In the rows, 128 means zero.
The rows of R fall into 3 groups, and each row is roughly a mix of its group's hidden directions.
R, 118 rows:
[[126 130 140 132 136 118 143 167 182 151 171 135]
 [179 137 105 118 130 105 141 145 139 173  97 128]
 [102 129 114 160 166 105 124 133 149  79 107 116]
 [119 118  86 143 123 145 105 112  81 108  89 136]
 [126 109  77 157 116 152  98 152 155 112 108 135]
 [ 94 133 122 134 152 148 123 127 134  57 137 123]
 [136  97 104  86 145 132 122 115 119 159 116 176]
 [124  99 159 143 101 142 121  71 107 137 151 121]
 [173 131 135 132 114 110 129 137 124 195 114 123]
 [ 97 134  97 154 135 144  94 124  97 107 127 172]
 [131 147 184 110 138 109 153 102  95 148 147 126]
 [118 148 184 113 136 110 148  92 103 137 155 124]
 [142 134 170 115 152 121 158 157 169 143 160 127]
 [172 121 120 123 110 108 138 144 129 191 111 123]
 [115 131 163 172 130 129 131 118 104 131 130  70]
 [ 80 115 123 117 144 136 111 106 140  69 129 120]
 [133 158  89 108 192 117 136 127 123 115 131 134]
 [141 132  97  91 125 137 115 130 161 118 126 187]
 [137 151  87 122 186 105 144 123 122 113 129 103]
 [159 117 131 138 110 101 139 127 126 198 117 123]
 [124 137 178 111 151 106 167 101  96 137 140 132]
 [124 102  78 144 100 158 100 139 152 120 114 107]
 [140 145 170  87 151 105 169 120 110 142 142 122]
 [119 124 136 108  62 143 142 110 122 101 112 101]
 [114 137  98 133 148 146 108 129  90 100 111 179]
 [125  86 136 122  90 119 134  83 129 106 166 126]
 [115 141 109 151 191 116 104 147 148 135 147 147]
 [113 159 101 124 147 132 141 175 135 129  76 131]
 [144 173 104 129 161 132 144 157 108 148  91 113]
 [173 131 131 131 112 102 136 127 120 190 116 110]
 [144 171 100 120 187 122 141 146 108 133 136 129]
 [148 123 116 116 137 113 140 111  80 121  76  99]
 [113 149 174 110 145 116 148  96  87 135 153 138]
 [117 147 153 179 118 124 141 157 129 101 141  87]
 [ 97 144 139 173 127 129 115 142 144  77 133  98]
 [ 98 130 100 134 172 113 131 143 156  79 119 121]
 [115 144 119 146 134 144 102 134  70 146 140 169]
 [162 130 156 102 105 139 142 118  89 176 134 130]
 [125 109 147 112  58 145 133 119  99 112 125 132]
 [118 114  79 163 112 145  89 141 144 107 106 139]
 [120 137  99 130 199 107 128 148 137 142 141 136]
 [140 157 106  97 124 149 100 122 154 144 154 174]
 [101  92 142 119  92 112 131  79 121 118 158 124]
 [130 163  95 111 189 105 134 138 125 113 142 126]
 [145 127 153 115  90 146 129 105  90 174 146 142]
 [173 128 137 133 113 123 128 139 126 195 112 142]
 [150 179 135 151 159 143 124 164 128 149 104 142]
 [117  84 142 152 144 102 151 135 102 105  92 102]
 [153 134 105  81 121 105 147 125  84 150 105 116]
 [130 109  73 131 110 155 106 164 160 132 126 117]
 [112 103 145 128 122 153 111  59 125 114 127 145]
 [127 123 148 121  63 149 137 109 120  95 112 106]
 [152 133  83 103 129 134 111 143  86 127  87 114]
 [113 111 165 181 142 126 122 121 100 133 120  88]
 [132 123 160 111 123 144 146 142 186 140 170 124]
 [139 144 132 139 142 122 127 168 121 197 115 137]
 [132 136 129 149 135 116 144 152 100 196 124 109]
 [ 81 117 128 127 134 150 123 112 132  64 141 131]
 [150 109 110  87 147 126 133 122 111 173 127 170]
 [156 132 103 119 133 149 108 138  74 132  87 112]
 [111  95 160 112  74 152 100 135 137 127 127 149]
 [122 123 150 122  60 143 142 113 113 109 117  98]
 [125 113  76 140 119 154  95 144 152  99 103 118]
 [126 107 134 100  99 140 120  97 119  74 160 119]
 [151 134  97  90 126 137 127 138 160 119 125 184]
 [148 142  93  79 126 140 125 123 160 120 126 172]
 [115 146 156 173 120 122 131 134 118 100 141  74]
 [125 105  78 160 123 151 104 148 149 107  97 125]
 [ 89 132 131 127 142 142 124 102 114  66 150 112]
 [154 153 107 130 129 102 148 186 132 136 115  97]
 [128 109 135 120 107  92 134  87 112 123 169  89]
 [140 127  97  86 114 132 123 137 159 119 122 184]
 [154 120 144 113 130 102 163 144 170 142 125  82]
 [160 116 157 103 118 130 160 140 167 156 140  96]
 [138 131  98  97 119 140 114 134 163 110 122 186]
 [100 139 101 156 133 145  86 125 106  98 122 167]
 [139 142  92  89 124 137 123 134 171 110 124 172]
 [144 135  96 115 136 127 135 193 150 128  96 132]
 [ 97 135 102 155 141 143 101 136  83 130 140 169]
 [134 108 170 143  69 139 124 123 110 154 145 121]
 [133 124 153 115 139 115 165 155 176 153 164 124]
 [130 149 113 108 139 130 119 199 147 125 112 148]
 [107 142 124 161 126 144  92 115  78 128 134 166]
 [ 89 136 135 122 129 162 120 119 116  63 139 131]
 [113 127 106 152 163 130 113 150 162  79 107 113]
 [104 150 145 178 122 123 125 143 143  96 136  84]
 [141 147 108 139 199 117 128 140 153 149 130 131]
 [118 135 105 145 196 106 115 146 153 131 132 141]
 [112 101 137 158 148 103 158 142 121 105  95  87]
 [178 136 124 132 123 121 139 138 129 188  99 136]
 [ 98 133 103 167 136 136  92 117  90 102 113 150]
 [144 103 102  78 134 124 128 114 131 155 111 173]
 [152 164 115 102 118 138 105 124 154 159 159 166]
 [ 96  96 132 119 101 132 137  89 122  88 163 138]
 [120 150  92 118 186 114 133 130 151 100 123 152]
 [122 131  92 115 124 134 107 102  80  99  89 133]
 [145 106 105  81 147 126 124 113 115 161 123 173]
 [ 94 144 136 166 111 127 125 150 143  76 137 100]
 [105  97 166 131  94 145  84 140 152 140 114 139]
 [113 124 162 172 127 121 138 128 101 132 131  72]
 [116  93 141 150 144 103 161 133 105 116  94  88]
 [152 155 119 114 128 143  94 122 155 155 153 175]
 [149 114 109  71 133 132 138 102 111 167 121 149]
 [124  99 164 140  73 143 109 144 149 146 114 146]
 [126 110 149 129 113 151 118  56 108 117 127 123]
 [123  90 163 142  73 128 122 122 122 160 143 121]
 [111 149  91 107 180 121 133 133 143  95 126 156]
 [126  73 138 132 102 141 119  99 151 105 157 152]
 [134 139 111 136 203 107 124 133 137 153 137 126]
 [120 125 157 167 142 112 141 125 100 145 129  71]
 [126  80 144 131 101 107 119  85 147 130 165 136]
 [127  97 161 118  63 130 117 119 123 155 132 135]
 [126 124 148 124 142 114 155 158 186 143 164 120]
 [102 128 105 159 138 145  97 112  89  97 107 154]
 [143 156 118 116 116 161  98 132 158 137 152 178]
 [153 131 103  98 135 138 112 131 161 128 125 189]
 [158 123 111  75 118 137 133 106 133 169 117 158]
 [116 130 115 131 172 120 131 153 166  85 114  97]]
One row of each group comes first, with its name. Which group is each row after those in?
[ 89 118 113 114 144 151 122 127 135  62 133 132] -> <55>
[141 152 122 120 120 150  84 117 159 150 148 173] -> <49>
[100 142 110 145 145 132 104 112  82 100 116 168] -> <104>

[146 127  94 118 151 121 130 132  89 109  72 112] -> <104>
[124 144 113 138 197 115 129 136 130 166 143 118] -> <49>
[135 140 188 103 140 110 162 102 113 143 145 125] -> <104>
[145  91 112  82 127 136 132 107 115 148 100 167] -> <49>
[118 142 100 115 148 121 130 199 148 115 116 127] -> <55>
[115 124 112 157 183 114 107 156 157 125 128 158] -> <49>
[139  79 152 141  95 131 120  90 128 131 166 120] -> <55>
[108 135 100 156 134 143  97 130  84 122 123 174] -> <104>
[146 126 142 123  93 151 120 119  84 180 146 135] -> <104>
[130 132  94  78 143 107 151 123  86 123 103 120] -> <104>
[ 94 129 105 159 154 114 111 125 148  75 112 122] -> <104>
